In the rows, 128 means zero.
The rows of M fall into several groups, which share some directions, and each row is roughly a mix of its group's hidden directions.
M:
[[107 132  90 150 184 132 138 149 112 158 113  78]
 [176 130  71 124 101 160 117 141 102 130 103 158]
 [100 110 194 112 168 169 134 120 119 138 141 148]
 [ 96 155  86 101 122 108  66 143 109 140 103 135]
 [132 140 137 194 108 108 130  85  96 114 142  94]
 [138 169 137  84 142 124 110  74 151 154 128 166]
 [150 167 164  98 127 131 114  91 162  85 136 161]
 [126 125 177 106  75 109 148 119 170 152 160 132]
 [128  94  73 181 117 160 159 138 111 143 143 135]
 [127  70 104 115 116 109 142 174  81 135 141 151]
 [105  83 103 189 148 139 115 102 100 134 156 125]
 [ 80 129  88 121  83  82  98 122 134 148 131 149]
 [111 129 169  70 149 133  91 145 107 134  85 141]
 [139 125 188  90 118 143  94 120 125 159 147  86]
 [133 125 102  94 123 111 100 161 134 110 100  60]
 [191 126  91 125 114 130 120 137 189 127 107 127]
 [132  98 164 183  83 131  94  92 133 118 116 128]
 [145  98  90 147 101  91 170 136 137 159 133  84]
 [ 66 121 103 118 148  77 115 149 127 144  90 129]
 [171 128 101 109 167 126 134 151  96 123 190 122]
 [ 79 158 147 111 126 120 177 142 122 110 103 175]
 [109 116 155 129 172 108  79 125 129 154 157 177]
 [117 109 146 124 111 142 104  81 108 184  87 102]
 [109 162 120  83 170 129 148  98 153 116  87 102]
 [131 132  95 142 195 164 112 118  84 135 122 107]
 [113 159 118 151 158  81 109 155 123 144 187 135]
 [143 151 101 108 110 181  74 120 144 163 117 148]
 [122 156 107  81  77 128  83 151 151 140 138 151]
 [151 150 174  88 118 143 129  84 142 123  83 101]
 [127 145 138 113  94 111  61 136 140 132 170  91]
 [112 153 153 151 189 105 148 133 166 110 102 103]
 [153 130 171 128 114 121 177 141 179 109 168 136]
 [ 69 114 114 148 125 120  77 116  83 155 129 119]
 [139  75 147 123 167 101 101 121 136 148 114 181]
 [ 84 144 125 144 157  86 100 149 132 147 184 137]
 [150 169 142  64 117 141 136 169 141 111 155 139]
 [119 138 160 124 144 201 113  83 121 133 126 156]
 [143 111 105 130  68 178 113  87 155 122 136 120]
 [130 108 113  79 103 136 176 174 146 113  97 144]
 [132 149 148 132 123 106  78 159  82 151 115  81]
 [149 175 146 100 156  69 143 152 104 113 144 127]
 [146 111 119 114  73 186  89 107 126 136 119 106]
 [139 176 129 142 115 118 157  74  92 141 102  94]
 [167 111 136 141 114 124 126 101 126 154 188  77]
 [ 88 108 117 113  64 110 149 147 107  95 154 137]
 [143 145 153 116 185 158 103 133 142 167 158 164]
 [108 116 179 167 133 131 159 109 143 109  72 118]
 [141 156 155  89 128  82  72 149 135 133 117  98]
 [166  92 104 140  89  93 131 127 103 133 160 173]
 [119  90 144  91 148  85 117 119 149  97 116 181]
 [106  97 103 190 163 137 127 144 149 148 154  97]
 [136 167 144  98 121 188 112 133 183 141 132 123]
 [103 140  99 162 130 154 100  99  93 144 135  70]
 [146 127 171  69 136 141 104 173 150 109 113 109]
 [115 109 145 108 151 132 129  96 206 102 134 146]
 [105 129 123 133 135 136 150 184 100 106  68 157]
 [104  79 105 144 103 151 149  95  73 135 140 112]
 [148 169 141 120 136 184 114 137 131 161 104  78]
 [129 139 188  81 149 169 104 103 120 136 110 145]
 [150 167 122 100 133 118  80 146 134 157 166 173]
 [105 136 148  90 127  73 101 177 115 118 101 111]
 [126 143  77 116 122 186 132 135 140 114  73 122]
 [158 143 128 162 153 101 200 105 142 131 148 127]
 [142 154 128  99 131 208 104 122 148 152 133 114]
 [ 90  78 105 107 132 107 149 108 161  93 131 165]
 [150 190 127 140 163 124 147 103 107 168 119  96]
 [152 122 142 178 110 124 132 132  73 146 147  78]
 [ 82 118 145  73 124 111  99 119 150 121  78 136]
 [ 61 175 135 121 174 124 110 137 118 131 148 126]
 [152 106 112 104 133 175 128 102 170 161 161 161]
 [159 121  89 141 153 162 106 158 141 100  74 122]
 [141 122 166 127 133 137 181 151 154  75 114  94]
 [ 89  91 143 136 115 105 168 166  77 141 144 130]
 [100 181 151 112 167 102  86 136 119 129 129  92]
 [107 135 151 170 160  67 113 111 117  93 146 112]
 [ 95 121 151 106 115 165 158 130  86 120 186 114]
 [ 97 145 136 146 160 101  80 152 167  85 134 143]
 [114 174 127 162 151 179 107 123  96 147  96 150]
 [108 183 124 137 154 178 154 140  97 136 116  94]
 [156 122 111 110 140 144  92 121  62 163 158 143]
 [105 161 114 113 144  93 149  69 118 108  84 129]
 [132 168 107 174 172 149 123 135 127 176 141 100]
 [ 65 118 146 117  78  95 149 118 151 125 117 103]
 [175 128 118 112 127 149 166 121 138  96 119 192]
 [139 168 121 133 125 166  83 153  90 164  93 126]
 [143  71  89 151 152 168 108 110 140 147 160 131]
 [ 72 152 113 132 160 146  84 104 112 163 113 148]
 [ 92  91 117 154 114 100 131 157 148 138 188 106]
 [122 146 132 136 116 139 202 155 116  93  92 143]
 [168 132 104 103  99 119 122 121 161 104 118  62]
 [ 82 149 165 137  95  93 135 143 158 105 128 171]
 [ 96  67  85 124 113 122 128 159  91 121 113 147]
 [172  99 111 108 103 112 155 175 112 108  86 119]
 [106  89 148 102  87 125 147 120  68 128 137  96]
 [110 178 133 112 165  71 103 142 130 105 115 154]
 [131 154  81 156 136  94 125 168 117  80 116 156]
 [113 101 101 119 112 124 119 129  93 110  63  83]
 [138 141 138  87 176 171 114 129 180 152 112 130]
 [169 145 153 103 107  70 119 140 154  95 114 102]
 [156 140 140 162 100 133 107 158 125  78 174  97]
 [190 100 110 153 158  86 150 143 111 103 128 134]
 [145  88 104 138  94 163 162  94 152 158 161 130]
 [ 87 124 127 113  61 165 129 121 126 131 164 155]
 [135 177 159 154 125  99 108  73 116 117  93 122]
 [115 142 164  89 127 170  66 121 113 118 103 137]
 [146 130 156  82 119  67  99 136 156 125 149 100]
 [125 174 142 175 133  90 136 128 140  98 169  93]
 [193 131 161 125 134 120 149 138 187 123 115 117]
 [142  95 116  92 132  88 149 136  74 142 116 170]
 [155 133 124 149  71 146 169  99  93 152 151 114]
 [142  78  97 148 141  96 163 118  83 118 149 102]
 [154 160 111  91 102 150 161 148 148 106  89  90]
 [103 132 118  48 133 146 144 152 163 142 128 142]
 [143  98 125  63 148 121 155 179 129 132 151 143]
 [145 116 159 106 162 107 166 133 158 127 192 125]
 [104  78  94 162 121 147 109 154  79 144 107 127]
 [139 121 154 182 135  63 120 127 118 115 164 142]
 [170 132 141 120 182 181 130 126  94 138 150 108]
 [ 98 100  84 186 126 105 162 152 127 128 142 108]
 [140 166 134 189 138  95 132  76 120 145 144 137]
 [148 102 159  57 124 152 120 133 133 130  83 127]
 [131 158 100  78 174 124 159 131 100 157  98 118]
 [139 113 130 169 124 201 144  90 145 139 124 147]
 [122 116  95 145 113  85 129 142 148 163 193 114]
 [143 170 122 126 181 127 147  98 113 166 124 174]
 [ 94 158 112 136 149 142  84  97 158 175  97 124]
 [153 104 134 125  92  71 108 116 133 118 151  75]
 [131 100 147  90 140 112  96 110 124 127  78 183]
 [147  69 157 155 138 108 111 178 124 134 159 116]
 [157 149 145 150 176 184 151 138 146 103 151 145]
 [ 94 163 154 105 120 126 116 146 112 145  89 189]
 [121 143 108 127  94 108  90  98 165 155 181 107]
 [ 99 198  80 138 137 138 121 143 136 118 152 151]
 [123 160  83 130  85 148 161  98  82 147 122 139]
 [115  58 112 124 143 110 111 115 145 142 182 133]
 [118 108 128 179 155  89  83 119 101 116 146  92]
 [119 126 142 192 161  83 124 106 156 116 158 119]
 [159 125 145  90 131 116 163 164 148 123 191 136]
 [173  85 148 117 114  88 140 131  69 130 131 120]
 [149 119 142  86 122 135 163 119 180 134 151 181]
 [105 119  72 175 112  85 148 131 142 139 138  96]
 [156 122  74 140  95 133 103 175  91 128 107 112]
 [164  97 129  88 103  88 128 131 116 142 105  74]
 [165 148 137  77 101 135 118  94 152 101  86 146]
 [187  90  99 118 123 124 161 150 108  98 154 106]
 [113  92  95  99  89 114 176 140 144  95 118  99]
 [137  53 143 162 120 141 105 163 134 144 149 125]
 [107 129 110  75 163 133 156 173 149 109 127  88]
 [ 91  89 167  88 142 111 158 105 161 157 124 128]
 [121  65 109 153 114 121 187 156 134 129 135 114]
 [173 143 107 101 126 129 159  92 124 151  68 139]
 [ 77 122 126 107 111 145  70  97 144 166 137 118]
 [150 137 137  72 132 109 121 120  90 141  89 178]
 [151 105 160 101 122  96 141  93 154 115 147 186]
 [131  81  96 168 110 133 131  99  73 134 126 155]
 [ 73 134 138 137 130 161 130 106 144 126  72  88]
 [178  92 162 123 112 100 177 132 127 119 161 115]
 [153 179 158 101 136  85 116 166 114 106 151 145]
 [106 157 166 116 162 133  95 111  98 169 102  94]
 [186 131 115 122  86 134 112  81 173 124 128 121]
 [138 115 131 138 134 128 125  73 158 198 133 105]
 [164 112 158 107 131  89 192 120 159 133 146 123]
 [121 141 137 111 138 106 147 196 104 102  91  95]
 [139 105 147 110  95 164 127  94 126 159  95  73]]

Each list below has one row that fits no group; the rest each fit one group, if only roughly. Name that row.
  * j_610: [ 93 166 118 124 136 115  63 138 131  94 132 164]
  * j_351: [157 151 135 108 161  99 173  99 147 112 101 171]
  * j_102: [103 179 138 108 119 183  95 117 130 106  93 139]
  * j_156: [135 167 106 140 140  99  78 135  99 174 159 119]
  * j_516: [ 79 139 156 118 144 180 145 100 128 149 144  86]
  * j_162: [155 102 148  66 117 130 109 155 101 137  96 163]
  * j_8: [143  79 135 144 137  98 176 104 112 125 121  75]
  * j_571: [ 71 150 122 171 136 125 114 113 160 132  98 170]
  * j_528: [143 180 142 133 173  85 141 141 106 105  89 126]
  * j_148: [127  75 147  84 104 182 116 141 130 119 123 158]
  * j_636: [ 86  83  80 149  99 134 134 156 130 103 156 145]
 | j_102
  * j_386: [159 136  67 128 128  95 150 134 139 155 159 170]
  * j_339: [178 146 149  72 145 150 134 159 144 161 149 127]
  * j_703: [111 111 122  91 101 140 175 141 165  80 124 160]
  * j_942: [ 97 110  81 143 106 112  91 179 121  95 113 139]
  * j_526: [138 133 130 150 157  51 141 132 176 129 135 127]
  * j_821: [ 92 152  97 139 115 189 153  89 114 150 139 118]
  * j_169: [145 128 109  98  83  86 133 139 188 133 156 114]
  * j_123: [138 139 140 182 168 146 113  94 110 144 103 174]
  * j_172: [158 110 149 135 132 158 146  98 164 142  81  80]
  * j_846: [ 89 131 134 113 118 121  66 142 151 120 183 148]
  * j_557: [150 155 132 134 115 119  89 143 148 128  82 192]
 | j_703
  * j_224: [107 135 148 163 146  85 159 148 132  69 115 103]
  * j_126: [158 136 138 144 180 130  99 111  82 166 111 158]
  * j_79: [111 132 114 156 151 108 158 156 106  82  70 126]
  * j_502: [141 112 116 178 130 149 137 157 100 103  74 163]
  * j_838: [124 137 122 118 168  66 125 109 110 127 123 188]
  * j_196: [146  82 118 116 130 159 163 127 139 172 173 160]
  * j_446: [127  97 116 136 115 116 127 102 136 139  58  76]
  * j_180: [169 127 152  76  94 125 129  88 163 142 106 111]
  * j_684: [156 148 129  94  89 120  88 149 173 138  86 130]
  * j_360: [ 95 116 142 179 125 180 126 130 133 155 100  88]
  * j_550: [174  92 148 145  89 136 160 112 110 154 171 140]
  * j_599: [ 99 125 102 139  98 168 123 113 111 139 166 189]
  * j_84: [147 170 126 143 190 112 164 131 112 123 126 171]
  * j_547: [ 75 132 138 125 166 107  89 181 101 122 123 132]
  * j_777: [ 93 123 141 140 138  54 144 140 143 137 136  83]
 | j_360
  * j_676: [120  71 119 154 149  97 127 126  80 148  91 110]
  * j_14: [118 158 169 140 104 120  94 100  83 175 135 146]
  * j_919: [152 108 119 120 155  80 179 132  81 155 141 120]
  * j_837: [131 147 143 120 124 148 137 174 125 115 139  48]
  * j_444: [ 93 131 128 190 123 171 131  84 141 119 137 100]
  * j_249: [100 123 142 169 130  77 154 142 143  87  87 141]
  * j_467: [ 78 112 155 144  89 110 171 138 113  82 126 130]
  * j_129: [161  75 107 136  81 140 146 137 142 107  92 156]
  * j_596: [101 110 141 131 131 103  88 170  73 156 115 153]
  * j_867: [101 167 128 139 165  69 136 121 127 126  85 103]
  * j_818: [134  73 144 141 134 127 143 172 144 132 158  73]
  * j_652: [108 140 153  93 188 135 138 158 125 162 168 124]
  * j_888: [183 157 118 150  92 132 168 117 108 105 157 153]
  * j_209: [137  74 111  80 104 139 184 135 116 129 140 120]
 | j_888
  * j_662: [168 147 119 114  99 175  78 114 121 139 166 147]
  * j_536: [123  87 112 134  79  95 136 105 158 152  94  93]
  * j_302: [106 101 129 125 133  60 128 114 140  96 157  85]
  * j_415: [165  86 154 158 100 136 166 120 133 100  83 125]
  * j_964: [143 104 143 145 152 161  82  78 114 149 168 120]
  * j_454: [133 151 133 140 154 127  88 141 122 113  49 141]
  * j_712: [ 87 144 109 116 103 161 126 105 182 157 156 102]
  * j_75: [164 171 144 142 150 104 133 175 109 147 172 108]
  * j_624: [ 73 144 126 163 122 113 135 126 130 103 157 188]
  * j_353: [ 99  75  75 128 132 115 154 131 123 130 147 173]
 | j_964
  * j_199: [ 56 123 140 135 147 135 139 112  85 120 110  89]
  * j_991: [154 120 107 100 119 135 114  99 124 194 176 123]
  * j_769: [120  75 141 130 117 178 155 152 121  85 103 148]
  * j_688: [102 176 172 146 172 132 146 143  96 138 158 118]
  * j_242: [113 120 163 156 132  74 119  83 134 116 170 152]
  * j_646: [206 141 137 115 149 118 119 110 154  95 151 142]
  * j_324: [153  96  76 103  67 151 117 134 117 117 120 113]
  * j_310: [139 142 135 149 181  94 104 131  81 141 148 169]
  * j_384: [179 148 116 106 125 171  80 138 147 133  91 144]
  * j_799: [ 65 130 132 135 107 111  84 115  96 140  86 138]
  * j_546: [158 105 173  85 169 102 113 164 138 126 129 152]
  * j_648: [137 129 146 141 113 109 143 154 137 102 185 191]
  * j_649: [108  99 118 108  80 110 112 127  69 112  88 124]
 | j_646
  * j_344: [146  83 158 136 123 155 159 123 128 173 162  87]
  * j_403: [143 121 153  90 130 109 169 197 123 123 133 102]
  * j_372: [155 125  83 133  98 193 129  99 147 134 102 136]
  * j_473: [151 163 141 136 147 164  88 116  96 164 174 136]
  * j_11: [151 117 111 146 150 152 195 130 147  84 145 106]
  * j_216: [ 79 112 170 144 136 130 125 128 115 123  91  68]
  * j_455: [142 111 144 182  78 148 136  92 139 146 167 137]
  * j_479: [178 115 138 110 103 109 168 130 155  78  97 124]
  * j_488: [121 144 112 201 144  85 118 124  92 141 143 132]
  * j_692: [172  89 126 122 112 171 155 127  95  98 118  89]
  * j_321: [ 81 129 136 104 147 169 153 152 130 112 155 181]
  * j_810: [133 140 165 140 145  95  67 128 103 158 166 114]
  * j_405: [143 122 103  89 130  81 132 173 144 143 156 174]
  * j_947: [167 170 112 136 143 111 124 138  83 153  87  93]
  * j_574: [ 99 136 158 119 108  62 153 124 159 141 166 117]
 | j_321
  * j_901: [113 152  83  92 115 165 143  90 128 145  95 162]
  * j_986: [ 76 145  67 129 111 170 108 122 144 136 136 109]
  * j_131: [ 75 112  91 157 147  93 114 150 139  86 142 145]
  * j_631: [109  86 102 150 107 143 177 116 125 150  89  91]
  * j_701: [ 68 133 160 136 167 151 134 103  95 143 119  95]
  * j_998: [130 122 115 105 138  91 126 191 114  94  99 168]
  * j_413: [130 104 160 143  78 183 161 111 142 112 137 154]
  * j_449: [137 147 149 103 140 114 126 179 143  99  68 157]
  * j_425: [ 97 156 131 128 191 133 136 115 184 138 110 146]
  * j_457: [116 199 154 115 143 150 168  98 150 127 137 139]
  * j_101: [141  77 135 149  90  92 132 104  83 122 107 155]
  * j_408: [ 99 165 116 167 131 115 128  58 139 112 122 151]
 | j_425
  * j_58: [135  83 126 180 122  98 106 140  78 151 127 150]
  * j_783: [148 140 126  72 123 154 155 160 137 152 146  75]
  * j_3: [112 134  81 118 155 165 159 138 110 174 127  87]
  * j_157: [142 139 153 166 137 184 121 103 159 134  89 160]
  * j_807: [137 168 131 148 162 173 181 103 125 136 159 113]
  * j_878: [143 126  64 128 105  82 165 114 139 138  97 140]
  * j_149: [118 116 140 104 108 177  83 170 164 101 140 142]
  * j_558: [ 75 125  96 161  85 131 155  90 111 109 119 114]
  * j_518: [ 74 104  61 137 112 140 163 132 118 126 130 122]
  * j_465: [114 152 107 164 146 152 109 140 107 143 117 200]
  * j_118: [165 139 161 113 120 151 124 114 110 110  72  77]
  * j_38: [ 96 126 125 117 148 174 132  72 130 169 131 166]
  * j_745: [ 74 124 106 118 116 115  96 150 132  87  75 135]
  * j_53: [117 141 142 169 189 119 104 132 103 132 160  88]
  * j_910: [ 99 108 100  98  89 179 107 170 127 114 111 140]
 | j_465
  * j_603: [160 177 151 123 119 100 147 116 142 118 184 160]
  * j_458: [152 147 104 132 190 145 132 118 127 165 181 127]
  * j_903: [128  71 168  96 154 117 101 162 124 141 161 123]
  * j_140: [114 163 180 144 159 125 153 130  95 157 173 131]
  * j_972: [112 101 131  83 105 108 134  89 125  91  84 162]
  * j_856: [156 174 160 117 108 183  98 160 145 130 132 116]
  * j_708: [164  91 114 165 121  78 150 137 131 102  85 139]
  * j_150: [109 102 108 165 113 151 162 142 120  72 158 159]
  * j_854: [114 117 147  92 157  80 135 168 133 116 157  82]
  * j_931: [109 125 132 113 108  65 115 163  84  94 135 148]
  * j_961: [ 88 142 138 171 110 107 119  87  91 123 118 174]
  * j_625: [ 67 139 103 111 108  78 108 126 134 154 160 123]
  * j_884: [103 122 123 136 154  82 158 134 149  96  95  75]
  * j_257: [124 150 142 138 103  91  54 100 121 132 101 138]
 | j_903
  * j_704: [125  90 176 102 137 146 179  94 156 134 140 146]
  * j_392: [117 153 106 154 120 104 141  67 150 159 112  86]
  * j_720: [181 101 140  96  78  93 113 131 131 161 141 125]
  * j_94: [195 140 110  99 121 119 137 166 164 104 130 104]
  * j_802: [ 90 169 178 106 144 129 118 116 165 117 117  87]
  * j_677: [164 111 102 135 128 125 163 166 127 125 179 175]
  * j_883: [158 119 109 106 126  80 154 147 188 110 124  98]
  * j_752: [114  94 118 149  87 163 148 137  81  88 123 155]
  * j_374: [ 94  90 121 134 105  88 170 121  89 101 139  98]
  * j_923: [106 113 141 152 155 107 136 121  52 119 136 164]
 | j_802
  * j_278: [158 119 130 115 161 154 186 151 166 130 141  90]
  * j_426: [109 121 136 145 167 101 144  76 141 119  90  82]
  * j_59: [147 131 148  87  79 148 149 136 140 137 191 126]
  * j_63: [152 147 136 114  91 121  62 129 123 154  86 149]
  * j_577: [177 139  71 111 163 126  93 141 143 150 123 106]
  * j_240: [127 122 101 132 127 163 160  64 153 156 124 165]
  * j_32: [132 159 149 118 163  80  86 132 157 103 140  89]
  * j_161: [100 177 132 178 113 141 123 101  81 128  99 123]
  * j_125: [154 153 151 117 160 105 117 160 115 120 182 173]
  * j_44: [113 110 125 106 121  88 107 122  64 152 104  90]
  * j_873: [160 149 155 121 152 118 135 168 162 128 192 124]
 | j_278
  * j_333: [ 97 130 109 168 123 110  59 111 127 160 129 153]
  * j_750: [159 147 163 113 119 106  95  94 153 155 150 178]
  * j_822: [127  87  89  77 129 160 175 125 113 144 111 137]
  * j_192: [148 137 130  90 137 104  75 177 139 120  90 107]
  * j_673: [115 136 126 123 158 175 106  83 141 166 177 124]
  * j_264: [141 144 100 118 162 143 105 116 171 153  84  83]
  * j_62: [155 144 134 148 108 103  73 159 110 118  73 132]
  * j_748: [ 99  91 123  81  98 130 118 106 149 150  75 112]
  * j_774: [140 105 128 144 170 126 170 142  72  89 148 114]
  * j_164: [112 149 107 159 170 178 146 121 160 110  98  99]
  * j_382: [153 173 143 104  94 102 146 132 122 105 177 164]
 | j_333
